Where one turn sends some rows of the set: a few examples, then the rows asked:
Lek: -1  4  -5  32  -1  18  20  -12  -76  0  8  2  -3  28  -14  -1  -9  19  0
latef: -17  26  -13  -4  -10  -14  15  -12  -6  7  23  2  12  19  -31  7  27  -30  -32
vesa: 17  3  18  7  13  -5  22  -34  23  15  -4  -28  -23  -25  -23  11  6  19  13
mapu: 8  20  11  32  1  29  18  -43  -65  4  0  19  -15  3  -16  -1  -2  33  13
kis: 0  35  -9  6  -14  -23  -6  -3  -15  28  15  15  -4  26  -16  8  32  -15  -4
peko: -2  20  -10  28  -4  13  27  -61  7  27  -6  38  1  -24  -10  26  19  18  7
Zun: -5  4  1  2  -7  -39  17  -34  -55  -3  11  13  -9  -8  -4  4  50  18  9
ker: -6  2  13  25  -5  23  33  -41  -5  -5  -27  -20  -15  -6  -47  -6  -1  50  12
Loz: 13  -20  2  12  3  -8  13  11  -21  -5  -12  -37  1  15  -46  3  16  29  4
kaze: 7  -1  -1  22  1  3  25  -35  17  -6  -36  7  -6  0  -45  8  28  46  24
vono: -6  35  -24  17  -8  28  15  -30  10  30  12  26  -8  17  -11  25  32  -8  12
vifom: -3  8  -12  6  -2  5  20  -19  27  -22  -23  1  4  29  -40  -9  38  30  4
Bapu: -1  28  -18  10  1  1  24  -52  -24  -20  -4  53  0  25  -44  5  32  11  -3
Bimo: 6  -10  -5  -1  -1  -15  15  -3  -44  15  31  -19  12  -6  -22  19  8  -11  -26
Venu: -19  40  -38  27  9  26  3  -40  -29  7  8  -11  3  20  7  -15  28  8  -4
vidi: 13  -13  -4  4  14  2  23  -12  30  10  3  -34  -15  -2  -26  29  13  1  2
mubu: -2  -4  -55  38  8  -1  -2  -36  -33  7  -13  13  3  11  3  32  24  18  -3
lapi: -25  12  -2  30  -12  16  35  -56  -24  13  -5  9  -7  -25  1  7  -30  22  -4
luv: -21  -3  -29  19  -7  17  17  -53  -39  -10  -6  2  -27  -7  -35  52  9  -2  -16
Gugo: 6  11  -29  1  10  14  23  -25  -35  -20  15  28  7  35  -49  17  35  -8  -9
Sor: -13  -10  -29  11  0  -8  40  -53  -34  0  -1  18  -9  -19  -7  21  -31  22  14
fol: 6  33  3  22  3  9  16  -57  -39  -12  -14  47  -16  3  -27  3  12  25  21
Ped: -5  -10  -6  5  -6  2  44  -40  37  5  10  -19  -1  9  -29  -1  17  23  -33
Bim: 4  0  -5  -16  2  -7  19  -41  -53  -4  26  -12  -13  -24  -25  8  -25  7  -8
Vigup: 6  17  -1  -15  -14  -23  0  -19  -44  10  35  -7  0  9  -19  -12  8  3  -31
Kage: 0  -12  7  15  -3  6  20  -12  -21  -18  -19  -33  -4  8  -23  -20  -7  51  5
Zepe: -9  -2  0  11  -1  -42  31  -32  33  -4  -20  -5  -12  1  -12  -3  2  22  1
baf: -18  41  -1  23  4  -3  17  -38  -49  27  12  -14  -16  -4  -34  5  42  -9  13
baz: 0  -1  11  21  -6  4  30  -33  15  24  9  -38  -6  3  -15  -17  1  35  -28
Fafug: -7  -9  -6  24  0  -31  20  -2  18  9  -13  -29  -7  18  -2  0  -7  16  -4
Vugat: -6  35  -20  2  0  -5  9  -33  22  2  3  36  11  5  -3  11  38  -11  1
kir: -4  -8  -4  6  1  -3  17  -19  -47  -4  12  -13  2  -21  16  5  -30  13  -3
Vive: -17  7  -39  23  -9  27  42  -56  0  15  5  35  0  5  3  17  3  24  6
bif: -3  2  -4  6  -4  10  20  -2  6  -8  -9  -29  0  31  -65  1  32  12  -10
Lal: -24  3  -10  -14  -16  8  21  -54  -41  -42  15  7  -20  -1  -1  4  21  14  -22
veku: 2  1  -23  14  11  10  17  2  -60  -14  12  5  3  38  -30  16  10  -9  1

Vigup goes to -> kis
bif goes to -> vifom
Where do these go?
Ped goes to -> Zepe
Bimo goes to -> latef
fol goes to -> mapu
mubu goes to -> luv

